128 stands for zero in the data rows.
What is the hidden score of each row? Scores go from 0 to 20, and 10 is about the middle. The score is a weighted sum of the row's numbers plus the product of two more (or one squared), each taken from its middle value.
[129 139 135 128 115 125 135 116 138 143 151 128 150 145 145 121] -> 9
[122 123 147 110 100 122 140  99 160 142 171 121 157 135 155 121] -> 12
[115 141 138 156 140 125 153 130 104 151 131 126 134 135 141 121] -> 11
[113 142 132 152 137 120 154 121 106 149 135 111 133 125 144 104] -> 14
[117 140 148 144 119 121 151 119 126 151 141 130 138 140 151 135] -> 9
[ 73 124 178 144 105  95 167  80 129 169 147 111 152 106 172 123] -> 11
[131 143 107  91 140 162  94 114 115 110  98 104 103 122 105 112] -> 9
[144 113 133 123 152 124 140 163  95 113 118 123 107 149 114 130] -> 9
[143 134 111 131 135 129 126 141 125 129 130 134 130 144 132 131] -> 9
[136 140  95  99 144 158  98 119 123 118 103 108 127 129 115 113] -> 8
[162 107 123 122 151 140 108 176 116  91 106 138  99 140  81 147] -> 9
[161 108 132 119 145 144 121 185 109  95 110 140  95 148  77 150] -> 7
[127 137 135 137 127 132 137 123 132 141 144 130 144 144 143 128] -> 10
[129 137 119 139 150 128 144 136 104 137 122 120 137 148 138 120] -> 10
[127 124 143 149 101 109 139 135 147 138 139 162 128 133 132 155] -> 10
[148 131 112 141 132 133 125 154 125 120 127 140 122 145 118 134] -> 10
[129 137 113 125 149 132 133 129 120 133 115 109 148 135 127 109] -> 10
[143 133 100 113 150 150 100 131 123 114 106 115 118 131 118 118] -> 9
[158 122 101 117 134 149  76 157 126  94 118 140  96 126  83 131] -> 10
[123 140 144 153 135 120 156 145 102 145 134 141 114 151 141 138] -> 7
[127  88 161 127  78 109 122  95 197 117 188 165 156 107 142 148] -> 16
[113 129 135 143 121  99 149 112  99 144 149  94 133 111 151  78] -> 17
[ 75 148 168 175 119 100 181  98  87 170 121 119 141  95 156 113] -> 10
[126 149  99  88 129 165  96 107 120 112 104 100 121 121 105 103] -> 10
[126 138 125 129 129 127 139 112 127 142 144 108 149 135 147 102] -> 13
[124 128 144 116 104 122 144 107 151 141 163 123 156 145 150 116] -> 11
[128 112 140 131  97 113 129 116 174 128 151 156 152 122 133 147] -> 13
[124 155 100  85 129 165  96 112 114 111 101 104 114 120 107 105] -> 9
[133 124 103 108 171 135 129 133 110 122  95 100 136 141 120 108] -> 9
[147 125 100 123 145 138 110 145 124 117 119 124 119 140 117 123] -> 10
[138 140 105 112 136 145 121 122 133 132 128 113 148 141 132 108] -> 9
[ 56 141 180 161 118  92 172  79  97 174 124 113 146  89 170 125] -> 9
[111 117 158 119 105 110 153  91 145 152 180 104 162 131 168 110] -> 15
[147 129 106 131 153 129 122 152 114 116 121 131 119 140 116 126] -> 11
[111 131 158 137 109 117 149 104 147 151 151 131 141 138 149 132] -> 11
[123 142 121 140 147 125 141 125 111 142 126 112 138 136 138 113] -> 11
[ 90 144 162 159 114 111 160 103 121 165 139 128 142 126 156 128] -> 9
[134 134 114  96 140 151  96 123 115 106  94 110  88 119 106 114] -> 8
[137 132 128 147 126 128 133 140 129 133 140 145 131 142 131 139] -> 10
[128 155 100  82 119 167 100 108 121 115 114 102 118 131 109 105] -> 9
[143 137 108 112 137 154  91 135 116 108 109 121  82 118 106 116] -> 8
[149 139 115 104  93 136 110 135 143 114 163 143 136 151 118 121] -> 9
[166 113  90 140 137 142 102 166 150  94 115 171 138 122  90 168] -> 13
[141 130 102 107 143 152 103 134 120 113 109 115 112 132 115 116] -> 9
[127 112 103  85 181 141 134 129 113 109  70  75 143 126 116  95] -> 9
[140 140 101 118 142 140 120 126 126 131 124 117 145 146 130 114] -> 8
[145 123 104 123 156 136 120 147 113 116 108 121 117 140 118 122] -> 10
[143 129 100 118 145 147 105 138 127 119 114 119 116 135 118 117] -> 10
[125 124 139  90 144 140 112 132 104  91  90 101  64  97 103 106] -> 8
[147 131 119 109 104 128 121 127 153 117 164 143 145 143 119 127] -> 13
[105 119 158 126 112 110 156  95 136 155 162 102 158 128 164 112] -> 14
[145 132 113 134 144 130 121 147 120 121 123 132 128 139 123 127] -> 9
[147 130 127 109  84 120 120 128 158 115 176 151 146 144 123 124] -> 12
[129 119 137  91 145 146 111 134 108  93  94 106  66 101 104 106] -> 6
[133 135 133 144 126 129 135 133 127 140 138 133 133 146 136 132] -> 10
[ 88 124 168 134 100 102 156  89 146 165 150 126 152 123 161 134] -> 10
[122 135 139 133 110 118 135 120 141 144 154 133 141 138 146 129] -> 10
[132 135  99  89 162 157 110 116 121 113  84  90 137 126 104 105] -> 9
[167 105  95 145 154 146  94 173 147  83 100 181 123 107  88 180] -> 14
[136 133 112 129 155 133 131 137 108 128 113 114 132 142 127 118] -> 10
[145 132 122 130 119 128 121 140 141 126 143 147 143 144 121 132] -> 10
[127 135 119 135 151 130 134 128 113 137 122 113 143 140 135 109] -> 11
[151 117 125 112 138 153  88 157 116  88 104 128  70 115  84 128] -> 4
[131 128 130 136 147 124 142 148 100 132 122 127 121 148 135 121] -> 9
[155 125 106 129 132 129 114 150 133 116 134 146 130 140 115 134] -> 10
[137  86 117 191 142 141  78 131 187  99 121 208 116  52 145 207] -> 8
[ 85 109 178 119  96 104 153  77 155 164 162 105 158 119 173 124] -> 11
[125 143 131 141 133 122 142 119 118 147 135 118 140 136 144 116] -> 11
[144 147 109 102 121 146 113 126 137 124 146 122 144 149 130 118] -> 7
[137 119 124 100 159 146 109 140 106  98  86 103  90 109 111 111] -> 8
[160 115 115 133 141 138 119 175 117 104 121 145 107 147  94 145] -> 9
[112 129 149 127 112 120 148 101 142 152 164 113 155 133 158 118] -> 13
[168  82  83 159 171 160  59 173 158  70  83 194 120  77  80 204] -> 11
[148 126 101 128 146 138 105 151 123 112 117 126 113 134 113 124] -> 10
[143 142 110 111 116 137 118 125 143 129 145 125 140 150 128 121] -> 9
[140 139 124 112 102 132 122 121 148 129 158 132 149 145 134 119] -> 9
[152 128 107 124 146 139  94 147 123 105 115 128 102 126 102 125] -> 11
[141 114 145 111  76 115 122 116 176 111 184 167 152 125 120 133] -> 19
[ 68 133 163 162 120  83 175  85  77 164 125  96 138  80 157  91] -> 12
[115 140 135 152 135 122 151 122 106 150 129 112 141 130 140 109] -> 13
[107 139 157 153  99 112 153 119 136 155 142 144 130 135 149 149] -> 8
[134 132 105 125 158 138 134 129 111 134 115 106 147 143 124 112] -> 11
[ 60 127 182 151 107  90 166  76 118 177 137 114 154  94 169 129] -> 10
[141 127 139 137 134 127 146 162  95 125 136 137  99 158 116 142] -> 7
[127 132 140 147 104 116 140 130 139 141 147 147 133 140 137 143] -> 9
[ 83 125 168 136 101  99 157  84 137 166 154 113 149 114 164 126] -> 11
[154 123 120 141 136 133 128 171 119 112 124 149 114 149 107 148] -> 9
[112 145 154 162 123 117 161 134 101 154 140 143 116 142 147 135] -> 6
[ 87 126 167 143 112 105 165  85 131 163 147 108 147 117 166 120] -> 12
[116 145 131  69 121 153 104 116  95  91  95 102  60 106  98 100] -> 10
[119 139 145 145 118 121 143 128 125 150 139 135 136 144 143 131] -> 8
[110 150 152 160 136 120 165 133  87 153 137 139 119 144 145 128] -> 8
[ 44 149 171 158 100  84 182  88 114 188 118 136 141  81 177 155] -> 16
[132 128 132 146 110 114 136 138 138 135 141 154 128 136 125 149] -> 12
[117 141 124 144 150 123 142 131  83 135 108  91 134 114 115  86] -> 15
[138 140  98  93 133 154  93 122 127 115 114 110 116 134 112 115] -> 8
[126 157 109  72 114 167  85 107 112 105 107 108  82 125 102 110] -> 9
[138 138 130 146 125 122 138 147 127 134 134 141 128 147 131 136] -> 9
[159 115 109 124 146 142 107 173 118  98 110 139 107 140  88 141] -> 9
[124 140 132 144 138 129 145 127 121 145 132 125 144 144 140 121] -> 11
[123 138 120 133 132 128 140 115 121 139 145 106 148 129 141 100] -> 15
[144 141 113 120 132 136 117 128 137 129 140 130 136 142 129 122] -> 10
[155 123 122  92 114 166  61 152 121  73 117 143  51 121  66 138] -> 3
[150 119 109 126 148 139 105 157 118 104 107 128 107 133 101 129] -> 10
[137 136 112 130 150 135 126 134 123 130 121 125 135 143 130 122] -> 10
[157 127  97 125 135 140 103 153 138 109 133 143 121 139 101 133] -> 12
[161 107 114 122 151 145 101 170 123  88  99 147  97 129  81 150] -> 9
[164 106  90 151 148 145  95 176 144  88 100 180 128 107  89 182] -> 12
[112 146 151 151 123 120 154 119 123 155 144 128 142 140 155 125] -> 10
[136 131 136 147 123 124 144 161 113 131 140 146 108 153 121 149] -> 8
[ 67 117 171 133  90  88 157  73 142 173 142 123 153  98 167 142] -> 11
[115 151 126  63 119 153 104 115  88  92  93 104  62 103 100 103] -> 13
[131  96 128 161 117 122 111 128 174 114 128 187 128  96 140 181] -> 9
[148 135 102 124 139 141 108 142 124 116 122 130 116 135 114 125] -> 10
[132 139 119 128 126 134 133 118 128 141 140 114 150 140 143 108] -> 11
[129 128 121  87 137 149 103 124 111 101  94 104  83 110 109 108] -> 8
[165  72  87 206 202 157  58 193 163  61  59 211 103  42  89 229] -> 7
[143 116 128 127  99 121 123 131 169 117 151 162 151 126 118 149] -> 14
[123 109 109  70 182 144 123 123 123 102  57  70 148 123 111  86] -> 6
[121 104 146 189 114 120 115 128 177 126 127 199 106  80 150 187] -> 4
[135 151  96  90 133 159  96 111 128 116 112 105 125 129 110 107] -> 9
[138 120 105 109 162 139 118 140 109 111  96 110 120 128 117 114] -> 9
[ 60 139 173 162 113  89 181  82  96 175 128 108 144  82 167 111] -> 12
[113 134 147 141 112 124 148 107 135 153 150 128 147 139 151 129] -> 11
[ 93 143 163 157 106 108 160 107 120 165 138 139 131 128 159 143] -> 7
[147 123 103 117 148 144 103 144 117 115 109 118 114 131 114 120] -> 9
[153 118 115 123 102 128 110 135 165 102 161 169 149 125 108 151] -> 16
[ 76 139 165 161 123  93 174  94  83 162 134 103 139  85 158  96] -> 13
[144 131 128 102  84 124 127 124 158 119 178 151 148 137 119 128] -> 17
[ 87 141 164 152  85  91 168 112 143 169 133 144 127 113 159 158] -> 14
[166 114  97 130 149 143  93 167 135  87 109 152 110 119  84 148] -> 13
[156 122 114 112 128 152  68 156 121  82 118 143  70 119  77 138] -> 7
[146 143 105 101  93 156  69 133 128 103 138 129  68 134  97 117] -> 6
[114 115 160 114  92 115 140  99 166 145 167 128 157 132 151 128] -> 11
[119 144 146  73 102 146 101 128  89  81 102 112  33  98  96 100] -> 3
[120 135 129 143 130 114 146 113 111 143 141 103 137 121 147  95] -> 15
[122 141 143 137 121 127 142 116 136 150 145 128 143 145 150 128] -> 10
[145 134 115 122 120 128 123 131 143 127 148 136 140 140 129 127] -> 11
[137 145 103  96 120 159  90 118 125 115 124 112 109 136 113 112] -> 9
[137 119 109 102 161 143 109 134 112 107  93 104 110 120 114 113] -> 10
[157  94 100 182 157 142  93 174 157  88 102 201 118  81 105 199] -> 11
[123 138 125 140 156 128 151 133 101 138 117 113 129 140 133 110] -> 12
[148 137 102 111 130 142 109 130 134 121 131 125 133 146 122 122] -> 8
[132 116 111  91 174 141 122 132 111 109  79  91 129 129 114 108] -> 8
[144 121 109 119 163 142 116 142 110 114 101 115 115 129 119 120] -> 10
[155 133 109 116 109 138 106 140 146 112 151 145 134 141 108 128] -> 12
[161 110 101 137 144 139 111 173 132  96 111 166 118 129  87 163] -> 13
[100 121 161 127 101 112 157  89 146 158 159 116 152 130 167 121] -> 11
[129 138 121 139 146 129 134 131 111 139 123 114 143 143 132 111] -> 11
[127 138 137 146 125 120 140 133 119 143 135 138 133 145 139 134] -> 8
[ 79 127 171 142 109  95 159  81 129 167 142 109 152 104 173 125] -> 10
[139 138 123 117 122 135 129 123 145 131 153 129 145 150 135 120] -> 11
[145 149 111  96  98 141 112 124 142 120 159 124 139 151 119 115] -> 9
[111 129 143 141 116  99 156 101 112 151 158  96 143 120 161  93] -> 15
[ 96 132 167 145 103 105 157 100 144 162 149 131 140 128 155 138] -> 11
[102 137 155 153 120 114 157 110 122 161 140 124 140 127 155 126] -> 10
[138 139  95 107 145 153 103 123 128 122 107 106 131 141 117 116] -> 8
[133 141 124 128 121 131 132 119 138 138 146 127 144 146 143 120] -> 10
[132 140 119 131 133 136 129 125 131 138 136 119 149 148 136 119] -> 10
[165  88  94 163 173 153  71 184 154  71  77 187 114  80  77 199] -> 12
[120 128 147 139 107 119 143 117 144 145 152 138 140 134 139 132] -> 12
[119 123 150 113  99 116 141 103 156 144 165 127 156 134 152 124] -> 11
[142 129 128 145 113 121 131 156 136 124 138 154 120 140 115 150] -> 11
[111 121 154  65 141 133 132 124  96  81  75  81  73  82 110  85] -> 11
[154 135  98 118 130 148  90 143 124 107 124 133 101 133 106 122] -> 10
[157 122 105 136 122 127 110 149 149 111 139 155 137 135 110 142] -> 11
[139 135 131 101  87 126 128 122 158 124 178 139 146 148 129 122] -> 12
[132 138 149 151 100 119 147 156 128 135 142 156 106 145 124 166] -> 9
[122 142 139 149 126 121 146 122 129 150 139 133 135 143 148 129] -> 10
[101 154 152 166 133 111 169 122  78 154 121 114 123 108 136 108] -> 11
[152 123 127 141 130 126 123 176 126 109 131 157 109 141  98 158] -> 12
[ 73 120 156 162 124  65 170  92  63 162 139  72 129  68 164  67] -> 16
[ 73 103 157 137  79  74 148  81 166 164 130 142 149  92 164 158] -> 11
[122 115 144  82 156 141 117 129 104  90  79  90  84  92 104  97] -> 10
[132 118 128 121 169 123 151 147  96 119 107 106 126 146 131 112] -> 11
[141 140  96  98 125 156  93 123 127 117 120 118 118 136 114 115] -> 8
[116 117 159 111  92 110 155  96 149 144 187 110 162 130 164 112] -> 14
[129 127 116 125 159 134 139 137 102 131 114 109 138 145 127 115] -> 11
[119 125 154 128 106 118 141 109 145 149 157 129 146 135 153 130] -> 10
[161  94 145 119 150 155 108 186 119  81  98 141  81 135  67 156] -> 1
[116 136 149 148 104 111 147 122 133 151 148 144 132 140 149 139] -> 8
[113 147 150 150 127 119 151 116 115 155 141 128 141 135 149 126] -> 10
[107 148 152 157 120 113 157 114 113 160 137 129 140 130 156 125] -> 9
[118 142 157 155 125 118 159 140 100 150 140 145 113 151 142 140] -> 6
[130 138 103 122 152 132 133 125 114 130 110  98 141 138 120 103] -> 11
[103 143 143 168 129 106 160 120  77 145 119  97 126  94 131  86] -> 14
[132 139 122 132 131 131 133 121 126 142 137 121 149 139 140 110] -> 11
[144 163 104  65  55 158  81 122 126 106 168 121  90 154  98 112] -> 10
[128 123 157 100  72 113 143 105 167 128 196 133 155 137 146 121] -> 14
[134 122 113  93 162 146 111 130 114 104  82  98 108 117 114 109] -> 9
[128 133 138 141 142 123 157 141  96 141 126 131 116 151 135 127] -> 8
[150 135 104 121 142 143 108 144 122 116 116 122 123 137 120 119] -> 9
[ 93 128 163 140 112 105 164  94 129 162 151 113 147 115 162 115] -> 13
[147 134 111 135 125 133 118 141 134 126 137 136 135 141 124 127] -> 10
[136 124 107 115 164 135 125 135 114 124 106 109 135 140 127 115] -> 9
[148 135 103 115 126 146  95 137 131 115 130 125 114 133 110 120] -> 10
[105 153 151 163 132 114 162 121  95 157 136 126 128 129 150 120] -> 10
